(in the rows, 128 means zero)
The rows of D fall into 3 groups, and each row is roughly a mix of its group's hidden directions.
D, 89 rows:
[[134  99  71 110 121 104 152 144 150 130 117 147 139  92 148 140 116 108
  103]
 [157 152 130 135 155 105  96 120 137 122 133 115 116 141 101 124 117  61
  141]
 [168 104 143 143 139 100 115 117 152 122 130 115 102 143 131 110 116  65
  134]
 [108 187  71 136 149 139 140 164 139 137 130 126 137 135 136 110 133 128
  128]
 [107 129 121 116 114 168 142 132 103 127 130 141 149 127 131 164 140 196
  120]
 [147 107 132  98 146 127 105  78  87 114 126 141 135 127 114 175 107 125
  121]
 [111 154 141 165  90 137 148 159 159 131 163 116 106 145 127 101 150 130
  148]
 [153 145 172 156 144 124 107 103 113 138 151 117 100 157 119  93 136 101
  148]
 [133 119 177 155  91 104 117 118 154 121 158 119  96 130 109 110 118  97
  145]
 [147 123 139 142 136  88 113 118 149 128 135 116  98 130 129  90 111  65
  137]
 [153 100 154 147 120  96 125 129 161 126 141 116  98 135 128 103 127  69
  133]
 [125 170 103 141 160 107 131 160 156 133 136 118 121 139 125  94 136  78
  125]
 [132 120 109 111 134 169 142 118  86 130 125 141 151 138 139 169 150 177
  124]
 [163 117 153 149 137 105 107 104 136 124 146 116  93 151 128 104 111  76
  139]
 [165 123 137 148 142 101 107 122 156 123 130 113 104 144 123 108 111  64
  137]
 [153 109  88 107 133  99 146 131 145 126 104 141 150  95 124 155 136  79
  122]
 [154  83 157 147 115 101 133 127 159 127 138 118  96 135 143 101 128  84
  130]
 [171 151 134 141 167 122  93 101 121 124 128 117 116 157 116 122 110  83
  144]
 [149 113 122  97 139 110 120 130 132 118  88 122 159 105  98 168 145  87
  135]
 [163 103 129 137 134  96 122 139 171 119 119 115 115 132 124 123 122  61
  128]
 [ 95 130 105 104 116 155 149 140 110 126 118 141 158 112 130 163 140 184
  117]
 [102 107 137 130  89 160 148 132 116 130 146 140 129 127 144 145 132 196
  118]
 [173 116 158 152 123  96 107 112 143 141 136 125 110 119 113 101 122  76
  139]
 [100 135 151 151 115 153 121 128 117 132 162 122  98 154 149  94 111 178
  125]
 [ 92 169  95 104 147 119 141 149 123 139  96 133 164  93 121 114 142 137
  125]
 [125 153  86 123 150  99 154 156 155 139 117 142 149 100 124 119 145  86
  113]
 [ 88 141  92 113 129 130 136 159 148 130  88 125 146 103 150 106 108 163
  116]
 [135 125  75 114 135  98 154 146 156 134 113 147 147  92 135 135 131  90
  109]
 [ 88 166  95 114 132 128 142 159 134 141 100 134 160  92 128 109 133 155
  122]
 [188 114 153 155 131 132 127 110 112 147 156 133 118 146 116 131 166  98
  143]
 [174 105 147 141 143 112 108 104 135 117 138 117 101 156 125 128 117  71
  136]
 [ 83 168 106 106 129 147 131 130  93 134 128 138 153 110 118 140 132 178
  126]
 [154 134 128 108 129 120  96 115 127 117  82 115 156 107  90 158 122 100
  157]
 [149 103 140 141 129  88 125 131 163 127 127 117 104 126 134  96 124  64
  131]
 [109 144 170 152 123 156 115 119 108 129 155 117 103 164 134 102 124 173
  136]
 [146 124  76 108 133 106 134 138 148 130  94 143 158  86 122 151 115 101
  118]
 [160 138 128 109 143 128 104 116 124 121  85 126 165 111  88 171 130 110
  144]
 [178 110 155 139 150 117 114 111 133 120 134 116 113 159 114 138 141  71
  137]
 [115 113 145 149 110 155 128 116 113 130 163 131  97 154 159 112 108 182
  117]
 [177 136 148 144 154 151  99  99 107 120 140 121 119 173 113 154 125 115
  141]
 [137  71 148  96 129 128 120 101 105 124  92 137 145 107 136 152 117 157
  113]
 [ 94 149 124 152 131 132 154 150 136 142 167 136 103 144 157  81 132 150
  107]
 [116 176  75 118 180 123 132 152 130 128 125 127 138 141 130 122 132  99
  115]
 [155 135 110 105 139 119 107 126 133 123  81 128 167  99  94 165 124 104
  138]
 [ 75 155 116 114 119 137 146 137 108 144 123 139 145  99 139 107 136 182
  123]
 [101 166 105 149 129 144 159 178 151 135 142 119 127 148 140 103 161 135
  130]
 [140 175  94 135 163 104 109 128 137 130 140 127 121 132 113 113 111  71
  128]
 [139 113  92 105 143  99 155 147 148 129 110 141 153 100 125 149 151  80
  111]
 [129 142 166 137 116 159  83 106 105 122 122 111 121 147 114 129 102 173
  151]
 [103 169 117 113 136 162 126 126  88 133 128 137 156 128 112 153 143 179
  129]
 [133  94 186 132 131 105 136 129 142 116 148 115 106 151 116 126 157  85
  121]
 [117 168  70 115 147 120 106 126 127 130 104 136 142 102 130 120  80 130
  126]
 [103 118 143 150 108 145 133 125 120 131 169 126  90 152 161  95 111 169
  122]
 [145 153 104 112 139 105 115 133 142 127  86 125 160  95  95 144 126  86
  145]
 [116 136 157 164  88 143 151 149 147 129 170 118 106 153 125 116 160 135
  147]
 [149 133 116 105 132 103 113 125 137 120  87 119 155 100  96 151 133  79
  152]
 [117 183 106 144 142 139 139 144 128 121 175 123 114 166 114 135 150 101
  138]
 [160 125 126 130 154  93 114 125 150 122 115 115 120 132 119 117 126  52
  134]
 [ 90 134 123 117 112 152 157 151 117 140 118 139 156 109 134 133 157 189
  119]
 [ 91 137 108 119 108 155 146 146 121 134 119 141 151 109 139 138 128 197
  117]
 [160 134 117 107 136 119 106 117 129 121  84 125 162 104  93 166 125  99
  146]
 [139  87 191 148 105 119 144 135 145 130 145 116 109 143 126 115 164 113
  132]
 [ 85 106 140 122 106 132 154 167 156 125 100 118 135 118 152 106 137 169
  117]
 [101 101 124  97 124 155 145 130 107 119 103 132 150 125 147 158 134 186
  113]
 [148  98  98 110 103 132  99 114 128 120  96 132 140  98 129 160  80 146
  133]
 [137 131  81 113 139  96 150 145 153 134 108 143 151  92 126 136 136  81
  118]
 [131  87 194 145  92 124 139 125 142 123 149 119 105 141 123 126 153 124
  135]
 [ 99 136  91 110 145 123 135 160 148 133  80 125 148 102 151 100 112 148
  111]
 [121 120  77 117 141 106 163 160 153 137 125 150 143 101 145 130 138 109
   92]
 [106 138  81  96 147 141 126 131 112 127  91 136 156 108 145 141 103 167
  113]
 [106 116 154 150 117 144 144 125 117 132 174 129  92 162 159 100 133 158
  118]
 [168 121 133 125 157 105 111 115 134 116 123 117 123 144 109 143 134  56
  135]
 [112 136 175 151 124 156 120 117 107 128 159 117 101 169 135 108 132 168
  134]
 [105 114 151 148 122 144 149 130 118 133 174 132  93 162 160 101 137 159
  112]
 [155 116 133 136 137  92 110 120 152 120 135 116 102 134 122 114 110  56
  134]
 [144 102  84 102 119 100 129 131 146 123  96 133 147  88 125 152 116  89
  128]
 [157 114 160 159 118 117 105 109 139 123 162 117  87 156 126 112 108  94
  138]
 [171  96 142 135 134 108 114 117 147 112 138 117 107 150 118 146 124  65
  132]
 [ 71 148  96 107 131 128 137 158 147 115 100 122 140 113 144 118 102 158
  113]
 [133 151 127 139 141  87 106 130 157 125 133 121 110 119 112  96 100  68
  130]
 [131 119  97 139 116 101 125 156 185 123 109 123 120 107 141 106  89 100
  120]
 [156 128 123 107 144 106 130 123 133 121  96 126 157 110  97 160 153  74
  141]
 [165 102 151 154 123 111 109 109 146 120 149 118  89 152 132 115 104  85
  135]
 [140 173 122 153 119 143 123 112 113 124 185 131 109 158 104 147 134 108
  150]
 [167 131  99 112 190 126 124 119 100 140 114 136 147 137 129 141 149  97
  112]
 [134 126 170 155  83 111 110 106 145 120 161 123  97 126 106 120 105 108
  151]
 [167  94 156 146 124 110 114 111 143 118 151 117  95 152 126 127 120  76
  134]
 [178 109 122 158 124 128 105 133 172 115 127 118 106 153 134 133  88 101
  128]
 [160 120 123 105 131 123 101 114 125 117  83 123 160 106  96 172 121 107
  147]]
One row of each group comes first, with its name. Which group is each row after those in?
[129 181  89 134 164 107 116 142 142 129 137 124 123 133 118 107 116  77
 127]
X
[169  97 152 137 140 101 124 122 147 122 129 116 111 145 122 125 142  61
 134]
H
[155 133 115 105 143 111 120 127 134 123  87 127 163 102  95 163 140  87
 138]
K

[136 109 152 137  72 130 105  94 126 126 128 135 120  99 120 133  86 159
 149]
X
[135  99  83 104 122  94 145 140 151 126 109 136 141  92 134 142 128  83
 118]
K
[ 96 132 151 134 102 156 140 119  94 139 155 138 124 131 135 124 141 194
 129]
H
[148 119  78 107 139 109 139 140 147 131  98 148 160  91 124 158 125 103
 110]
K
[170 111 170 149 111 121 113  93 116 130 164 131 106 140 106 139 134  97
 145]
X
[128  57 148 118 105 130 167 122 128 127 124 135 125 125 163 135 152 148
 115]
H
[147 130 122 101 142 115 108 131 131 120  82 120 165 104  90 164 137  96
 140]
K
[106 139  79 119 136  98 151 165 158 138 121 138 138  95 138 108 130 102
 106]
K
[148 104 165 131 142  84 110 118 149 125 126 121 111 123 114 107 119  68
 122]
X
